(in the rows, 128 means zero)
The rows of T fall into 4 groups, and each row is roughly a mix of its group's hidden directions; one row fits no group.
T:
[[ 99 139 104 151 116  93 139 134 104  91 149]
 [101 150 124 130 177 118 168 124 102 124 131]
 [ 96 164 146 147  95 129 107 144 111 118 157]
 [107  95  76 115 103 119 145 124 115 114 113]
 [160 173 104 124 130 124 130 144  86 144 130]
 [ 98 107 173 106  93 133 129 126 145 105 119]
 [141 126 169 150 100 157  86 126 126 136 143]
 [137 122 104 114 185 136 141 133 167 137 133]
 [109 103 134 132 115  69 118 134 151 112 109]
 [110  79 114  95 147 107 122 121 151 109 114]
 [156 149 148 140 147 161 102 128 162 159 128]
 [ 89 134 115  96 158  87 118 124 138 148 126]
 [127 123 129 132 105 137  91 122 167 153  86]
 [137 164 139 127  81 133 118 159 118 137 159]
 [130 137 132 171 128  92 158  97 101 129 112]
 [102 111 124 158 121  97 130 142 158 122  83]
 [129 140 120 135 185 151 143  97 109 129 149]
 [137 112  85 164  88 150 125 139 114 137 134]
 [136 159 121 125 188 132 156 117 123 143 140]
 [112  89 142  99 112 111  96 134 164 110 119]
 [112 124  84  90  98 119 135 156 122 106 133]
 [ 85 106 171 113 115 143 132 115 145 132 100]
 [129 127 138 192 100 100 121 127 121 125 142]
 [102 140 110  81 106 145 136 152 157 108 133]
 [114 167 162 138  98 140 134 138  93 106 116]
 [132  96 116 113 103 177 132 129 164 128 112]
 [151 112 132  95 136 175 131 114 141 134  90]
 [107 164 125 127 115  99 111 164 106 137 162]
 [125 134  93 109 160 135 175 114 101 138 137]
 [112  89 105 140 162 115 134  85 111 136 129]
 [142 112 166  95 175 138 143 111 136 131 139]
 [101 112  94 132 129  91  93 120 156 125 148]
 [147  93  91 119 132 147 145 121 136 110  85]
 [160 137  96 158 172 126 149 129 130 139 148]
 [113 133 136  92 126 165 144 116  90 146  99]
 [117 148 115 144  78 123  96 166 130 134 125]
 [140 129 144 160 152 129 167  89 119 128 158]
 [136 127 143 165  82 144  90 134 149 127 125]
 [111  87 125 139 128 134 111 125 188 126 129]
 [129 105  77 138 155 122 147 111 107 159 126]
 [111  86 107 108 124 148 107 122 168 125 104]
 [128  85 136 176 110 129 121 138 131 161 139]
 [124 107  88 147 148 112 158 107 128 141 166]
 [118 151 170 141 109 145 148 126  88 153 112]
 [114 143 127 169 155 133 155 116  87 126 106]
 [167 140 145 107 152 124  92  93 136 128 148]
 [128  95 170  98 135 143 143 106 117 161 132]
 [123 163 123 139  95  84 136 161 142 114 119]
 [108 123 138 154  99 125 129 112 109 179 155]
 [135 133 108 151 132 136 175 105  86 128 107]
 [118 130 166  79 137 111 134 136 111  93 124]
 [129  83 133 105 144 150 116 100 134 169 123]
 [124  99 126  73 137 163 124 108 135 116 116]
 [125 134 156 113 134 118 102 151 160  78 136]
 [138 138 124 156 158  86 130 146 162 118 154]
 [117 138  91 136 137 143  96 136 125 181 138]
 [118 116 178 141 157 121 137  91 114 106 122]
 [ 88  87 127 154 111 117 113 129 161 123 113]
 [142 141  95 170 106 153 139 136  95 137 110]
 [136 107 135 139 155 162 154  78 121 132 115]
 [143 125 152 144 140 154 163 105  86 145 111]
 [138 132 150 159 148  82 108 139 148 103 146]
 [106 103 150 124  97 168 129 105 127 144  95]
 [129 106 136  87 133 174 158 119 143 118 112]
 [144 158 115 133 127  75 108 157 131 110 143]
 [141 106 107 137 126 154 124  88  81 136 110]
 [131 145 167  94  94 159 117 116 106 135 140]
 [102 159 129 116  90 112 111 161 113  99 136]
 [136 140  87 104 136 102 126 158 143  89 118]
 [119  98 160  95 131 160 129  92 129 149 118]
 [ 78 151 101 107 127 164 130 144 136 129 116]
 [154 104  82 119 116 140 127 139 151 146  93]
 [119 171 122 133 131  73 121 136 124 140 154]
 [130 154 157 140 116  87 156 151 128 103 103]
 [135  92 160 126 138 161 134  93 103 148 115]
 [116 111 182 128 107 154 114 106 149 113 115]
 [145  82 146 129 115 155 117 115 114 169 112]
 [116 144  98 148 102  87 117 153 127 150 155]
 [113 120 136 116  92 168 107 138 164 101 118]
 [130 145 129 132 116  85  98 169 153 112 142]
 [108 127 105  84 109 135  96 158 155 131 119]
 [107 112 141 129  66 146 102 133 141 132 120]
 [109 145 158 112  82 117 104 159 110 124 116]
 [159 135 165 115  89 134 113 167 124 130 137]
 [136  84 129  95 166 119 156 125 134 121 149]
 [118  83 106 125 106 120  80 133 150 127 136]
 [ 91 158 125 139 105  79 143 107 133 121 128]
 [149 132 119 100  90 154 136 161 146 107 152]
 [143 126 157 158 150 139 155  94  95 148 137]
 [133 103 121 147  84 140  93 104 150 137 105]
 [115 121 102 110 119  83 118 159 163 110 120]
 [130  87 117 119 117 181 131 114 158 132 125]
 [111 149 157 177 127 150 123 101 114 134 151]
 [145 171 128  97 139 115 139 145  85 121 145]
 [134 143 133  65 139 111 130 144 127  94 122]
 [112 174 150 124  91 121  97 153 118 125 124]
 [142 131 180 148 134 164 100 134 145 144 125]
 [124 174 132 131 107  98 106 149  92 142 136]
 [134 124 124 153 175 144 153  87 129 106 138]
 [134 150 172 127  81 116 132 154 136 121 107]
 [138 118 164 114 156 160 145  96 114 159 120]
 [129 128 137  67 128 174 135 122 131 128 126]
 [160 104 173 151 158 121 119 106 123 125 144]
 [100 172 100 134 105 105 132 152 118 154 124]
 [126 150 103 107 148  71 137 139 130 117 150]
 [113 151 153  97 136 148 166 143  91 139 125]
 [137  96  81 127 127 159 148 110 141 157 132]
 [118 106 107 130 130 140 162  89  91 152 115]
 [112 136 156 164  92 133 124  90 101 135 134]
 [114 123  96 174 100  94 121 150 121 123 138]
 [131 138 129 134 133 147 174 100  87 158 129]
 [136  79 121 126 156 133 164  98 121 115 115]
 [118 107 137 161  80 134  99 124 158 138 118]
 [113 132  93 148 117  69 132 144 136 116 122]
 [110 153 142 168 130 135 114 140 122  77 145]
 [146  94 161 131 133 166 114 106 112 160 122]
 [131 145 108  86 120 110 114 138  86 111  99]
 [156 103 100 168 159 120 131 113 153 118 144]
 [125 136 127 119 101  89  98 150 171 121 146]
 [148 124 146 166 143 141 140  91 110 161 151]
 [134 162 112 144  98  94 130 172 139 117 124]
 [136 174 155 104 134 111 118 118  86 140 116]
 [135 112 130  74 108 142 128 133 133 173 119]
 [129 145 143 176 148  89 145 109 128 124 151]
 [129 159 148 147 167 117 141 110  93 156 140]
 [115 138 166 114 108 135 102 171 129 106 103]
 [149 108 164 100 141  81 124 130 108 125 110]
 [ 88 148 119 158  92 112 114 125 146 120  99]
 [142 133 193 131 145 149 130 125 120 101 122]
 [126 140 107 107 134  98  94 181 127 129 118]
 [134  95 114 151 116 145 120 103 102 176 125]
 [119 109  84 167 120  86 114 129 121 129 133]
 [108 114 139 153 154 126 145  81 152  98 129]
 [126 143 127 173 100 108 115 149 125  97  97]
 [163 120 128 157 164 127 151 106  95 142 146]
 [128 120 118 130  76 107 119 151 110  87 138]
 [139 112 161 154 101 172 107 119 147 112 126]
 [134 140 130 116 181 117 138 137 161 128 167]
 [149 115 177 103 117 160 108 141 144 142 117]
 [122 148 134 164 155 149 138  88 127 140 163]
 [122 120 107 109  77 137 124 136 160  97 110]
 [170 152 128 142  78 143 122 138 112 128 147]
 [156 148 129 135 118  85 117 141 118  92 162]
 [114 131 120 178  80 130 110 135 114 140 114]
 [145 127  90 119 166 108 168 124 103 120 137]
 [122 144 134 158  99  87 105 153 142  99 133]
 [125 142 169 123  93 159 104 132 118 133  92]
 [107 155 105 111  80 109 127 156 129 133 106]
 [164 138 143 149 132 176 136 135  93 144 130]]
Each list below has four rows that fit no group; the rest each fit one group, if only roughly. Name those rows in the order they come.
    z122: [ 92 139 155 117  96 125 110 143 149  99  98]
    z915: [121 136 139 163 121 191 116 115 133 125 139]
    z919: [133 110  70 139 112 114 121 152 150 150 132]
    z227: [140 172 112 174 101 129 117 145 108 135 124]
    z901: [113 146 155 101 134 101 102 157 130 129  87]
    z242: [166 118 136 162 129 172 115 123 134 134 160]
    z599: [111 153 140 152  94 124  95 169 127 106 127]
    z658: [136 141  97  98 115 121 120 180 156 114 123]
    z228: [105 180 152 135  97 131 122 147 116 112 109]
    z234: [118 147  88 121 116 109 116 176 122 111 103]
    z601: [129 152 108 155  91 156  94 152 141 127 113]
    z570: [139 104 184 104 140 160 117 112 131 130 123]
    z590: [114 115 130 127  98 161 112 134 123 182 108]

z227; z901; z228; z590
    z44: [130 110 121 177 161 126 155  94 122 118 138]
    z160: [142  90 114 106 135 168 153 102 132 149 110]
    z66: [145 133 109 170 167 117 153 112 106 125 151]
    z689: [ 92 125 117  74  93 124 125 146 129 123 120]
    z809: [130 112 140  98 129 191 136 107 111 130 133]
    z180: [108 112 124 145  85  81 104 133 144 119 120]
    z446: [145 167 146 151 148 133 139 125  79 145 140]
    z504: [120  98 168 118 100 141 108 127 169 127 109]
    z720: [134  83  90 130 140 129 140 136 157  96 145]
    z253: [125 124 133 126 124  93 110 143 168  79 136]
    z519: [132 161 161 175 155 118 136 118 114 112 141]
    z109: [123 132  86 162 125  91 136 130  98 134 154]
    z483: [112 119 169  94 116 175 143 112 126 131 127]

z689; z446; z504; z109
    z299: [124 104  88 134 123  98 125 130 180 123 138]
    z863: [144 114 163 144 148 104 132  92  99 157 121]
    z198: [122 137  59 145 116 117 148 120 117 120 127]
    z617: [125  75 113 150 138 104 116  97 108 132 147]
    z981: [122 128 130  81 137 109 134 175 144 108 108]
    z496: [123 113 120  95 156 180 142 117 132 149 148]
    z419: [121  76 131  89 121 156 154 120 121 132 124]
    z278: [101 110  91 148 112  75 134 140 128 128 125]
    z213: [125 109 187 136 156 147 138 102 113 126 128]
    z949: [133 107 111 138 170 120 162  95 123  98 137]
    z201: [127  88  98 108 154 128 127 116 140 173 118]

z299; z617; z981; z278
    z55: [137 119 182  94 132 151 144 128 126 108 106]
    z235: [124 122 145  78 109 163 109 121 152 137 106]
    z304: [117 133 156  98 177 161 139 118 130 112 118]
    z371: [118 183 127 123 128 104 136 164 127  98 126]
    z745: [145 136 147  91  98 125 105 162  97 110 125]
    z265: [125  92 159 134 125 175 116 123 154 137 105]
    z880: [144 104 114 129 118 176 139 116  96 163 121]
    z400: [142 118 143  87 176 159 144 121 136 141 121]
    z459: [109 137 150 141  69 122 111 155 134 121 146]
    z909: [ 88 138 106 101 103 116 128 136 137 111  84]
    z557: [109 135  97 174 121  91 124 106 115 139 143]

z304; z371; z745; z265
    z759: [153 100 131 118 121 171 123 124 149 159  95]
    z734: [114 132 174 135 150 115 152 105  90 130 109]
    z541: [125 119  82 101 159 143 165 108 135 132 121]
    z712: [132 121  84 145 131 105 128 159 138  83 125]
    z878: [148 158 125 164  83 129 109 137 107 151 127]
    z773: [134 121 117 133  70 131 117 156 153 118 101]
    z604: [110  78 128 111 141 129 120 118 171 143 105]
    z34: [126 109  92 174 104 101 123 118 138 120 152]
    z118: [126 148 153 119 172 154 140  89 130 117 150]
    z321: [159 103 123 127 149 170 153 106 145 123 155]
    z447: [126 137 158 111  75 132 116 154 139  98 117]
    z610: [132 133  83 102 120 137 107 167 155 115 144]
    z229: [ 98 130 163 131 122 149 161  90 106 140 112]
    z313: [ 93 159  98 139  90 107 108 148 133 121 127]
    z79: [106 125 169 124 121 180 145 100 125 130 122]

z541; z604; z34; z313
    z112: [101 110 148  77 108 110 137 138  97 130 138]
    z338: [129 144 110 129  78 152 117 170 133 112 115]
    z631: [110 100 152 102 146 155 153 102 141 117  96]
    z397: [102 113  88 140 167 101 132 114 130 129 158]
    z967: [ 87 162 130 101 112  90 112 149 127 120 135]
    z150: [110 146 104 163  95  82 135 123 127 145 128]
    z660: [129 163  97 148 116 100 101 152 106 153 123]
    z917: [123 104 118 148 111 190 122 124 104 125 140]
    z649: [157 147 147 111 167 142 160 141  93 121 126]
    z467: [120 153 149  87 111 145 119 124  82 141 141]
    z20: [119 135 153  96  87 152 111 128 149 146  98]

z397; z967; z917; z649
    z641: [ 94 141  69 123 118 122 135 138 111 152 133]
    z164: [118 106 159 101 114 180 130 105 140 139 124]
    z454: [143 146 171 112 116 170 105 132 131 148 105]
    z7: [110 123 132 164  98  85  96 135 135 107 134]
    z48: [108 123 137 142 100  94  82 136 157 133 110]
    z544: [126 165 149 139  97  95  87 140 131 135 113]
    z492: [120 132 125  91 116  90 106 150 144  90 110]
    z936: [154 143 139 109 153 163 160 115 105 138 159]
    z748: [135  91  84 128 117 151 152 108  98 135 137]
    z392: [140 134 127 110 104 159  96 167 151 116 100]
    z920: [112 127  91 162 157 124 151  99 111 142 152]
    z845: [135 154  70 150 118 104 118 146 116 114 137]
    z487: [123 126  76 120  92 105 108 146 139 119 106]

z641; z748; z920; z845
    z509: [125  90 127 105 106 138 131  84 130 145  93]
    z427: [142 172 161  99 129 115 143 135  96 118 146]
    z276: [128 125 165 125 157 162 160  96 142 110 129]
    z688: [124 102 109 111 172 103 154 112 120 152 150]
    z715: [144 174 103 110 150 114 143 149  99 111 142]
    z592: [102 130 165  90 161 141 155 109 125 137 119]
    z907: [126 144 174 139 128 182 108 118 132 119 122]
    z191: [126  98 112 168 101 138  96 108 105 141 143]
    z502: [107 162 137 118 121  88 120 150 113  86 132]
    z970: [ 99 129 102 150 165 139 149  98 112 106 147]
    z25: [142 104 125  82 142 126 136 151 135  88 101]
    z528: [117 101 111 154 154  76 109 127 139 113 134]

z276; z688; z715; z970
    z258: [123 142 178  86 159 131 121 131 116 114 115]
    z320: [110 146 110 151 112  84 128 133 109  85 120]
    z900: [129 149 104 121 144 126 184 135  90 126 131]
    z58: [163 151 164 108 129 136 131 117  86 152 131]
    z939: [108 156  76 146 119 106 131 148 130 108 109]
    z60: [159 109 132 132 149 131 163  91  88 137 125]
    z918: [127 124  63 131 140 115 113 142 153 107 133]
    z103: [131  95 104 153 133  80 142 119 125 158 143]
    z129: [132 116 140 150  74 125 104 159 142 113 144]
    z194: [135 168 114 153 131  89 110 148 124 103 154]
    z117: [121 177 164 100 131 123 145 134  98 143 125]

z258; z58; z129; z194
    z698: [134 132 188  88 141 137 113 139 133 118 123]
    z545: [133 164 152 142 139 111 133 114  76 139 149]
    z436: [142 151 190 142 118 118 112 146 136 108 126]
    z622: [130 145 167  98 121 110 120 161 166 114 119]
    z300: [127 106  88 147  77 100 129 134 122 115 123]
    z408: [130  64 144 112 114 126 111 115 151 116 135]
    z511: [123  91 149 110 112 144  98 137 166 103 146]
    z421: [145 119  93 148 166 115 157 108 114 155 141]
    z297: [141 119 168  85 156 149 140 116 125 113 105]
    z38: [129 133  83 170  99 107 114 151 134 134 120]
    z932: [131 129 161 106 143 178 141  90 124 131 126]
    z708: [108 160  93 138 100 114 137 156 109 121  96]
    z524: [121 114 120  80 144 104 114 135 169 114 146]

z300; z408; z511; z421
    z922: [128 119 105 121 111 101  76 141 160 114 114]
    z711: [123 168  88 114 145 106 142 145  96 121 142]
    z755: [103 158 137 130 149 117 150  88 106 115 160]
    z31: [143 121 122 115 126 155 117 131 187  95 127]
    z840: [ 97 155 157 153 115  94 106 142 135 102 143]
    z552: [109 127 120 159 128 139  80 144 166 108 121]
    z200: [116 165 118 119 135  94 125 152 122  80 140]
    z589: [112 162 126 163  84 128 150 136 104 128 110]
    z104: [128 166 166  93 100 118 121 136 100 128 121]
    z766: [131 128 165 153 170 155 141 103 123 109 146]
    z888: [135 142  95 169 110 106 119 142 132  86 140]
    z887: [146 109 122 150 145 183 143  99 117 135 143]

z711; z31; z840; z888
